Each path is a new rotation, seen through one point. The rows after it are directions, each followed by how far the rotation turns it, in degrees a step (0 if it stays put).
Each turn is a multiple of 5 degrees from 10 to 175, or 0.
Each row of a path follows its step; steps can be skipped.
Path 1:
step 0: [ 32  13 -20   1 -30  13 -52 -13  53 -19  33  -8  -7   5 -17 -14   9  -1
  26   5  43   6 -22  -8 -13  23  43   1 -12  20   3]
step 1: [  3  32 -21 -19 -15 -18  -9  -1 -26  49  34   2 -17  37 -14   2  17  -4
   3   2 -21   3  -7 -10  14 -16 -47 -51 -34   8  17]
step 2: [-40 -26  45 -35  35  -7   4  23  30 -16  19 -34 -21   9   6  16 -24   2
   4 -15 -13  26 -24 -29 -14  -3 -21  23 -16 -25  24]
step 3: [-36  30 -55  15   2  12   4 -26  45  -7  -3   9  21  -9   6  -4  -5  32
   0   5  -9  22 -17 -27  18 -27  37  27   2  38  12]
step 4: [-24   8  -1  43 -23 -20   8 -34 -32  -6 -33 -15 -17  11   1  30   9 -27
  -1  53  10  -8  -1  -8  31 -25 -52  -9   0  -9  10]
step 5: [-21 -39  25 -40  -2  53   5  23  27 -17 -28 -17 -11  10  -3  23 -13 -16
   8   7  47  10  30   0 -21 -27  10 -17  21   4 -13]
step 6: [  4 -24 -32 -16 -21   0  50   6  19   3  42  43  23 -28   9   2   9  -4
  -4  30 -20 -16  27   2  38   7  19 -10  -4  45 -10]
step 7: [ -7   6  30   4 -19 -20   8  16 -53  -7  35 -52  12   7   7  18   7  18
   0  43   9  -2  -7  51  10  11 -13  36  -2 -13 -24]
step 8: [ 23  30   4 -16  11  39   7 -12  12   7   3 -14   3  14  57  23   1  22
 -10 -50  25 -10  51  -1 -40  -6   0  25   7   7  -6]
step 9: [ 26  17   3  -4 -11 -21  35 -57  -3   1   9  24   2 -60 -53  26   9  -1
   2 -16  -8  -2  14 -22   3  37 -10   7 -10   5   2]
step 10: [ -1  -1  11  -7 -47 -32 -15   8  -4 -10 -12 -28 -17  50 -49   0   5  25
 -33   8 -18   1 -10   2 -44   7  11   3  26  -9 -35]
[  8  -9  -2  10  -6  -9   5   0   4  -4   4  13 -13   7  26   4   4 -12
  -8  -2 -18 -14   3 -13  -2   5 -14   2   5   8   6]	155
[  9   3   6  10   6  -7   0 -16   3   5 -16  -5   4 -13  10   9 -11  23
   4 -10  -2  -4  -7  -2   4 -17  -8  17   1   0  -1]	70
[ -2   3  -1   0  10   6 -11  -1  15  -5  -1  -1   9  -4  -2  10   0 -22
  -1   4 -17   0   5  20  14 -14  -5   1  15  -2 -12]	40
[ -6  -5 -24  -9   6   2 -19   5   4  12  -3   5   6   5  -5   4 -12   6
   5   8   4 -20  13  -4 -11   6  -4  16   1   1   2]	140
[-25  26   2   4   4  -1   1  -3  -1   0   2   0   2 -13  15  -6  -6 -11
  -9  -3  13 -12 -12   1  -7   9   0   3   6   2  -8]	80
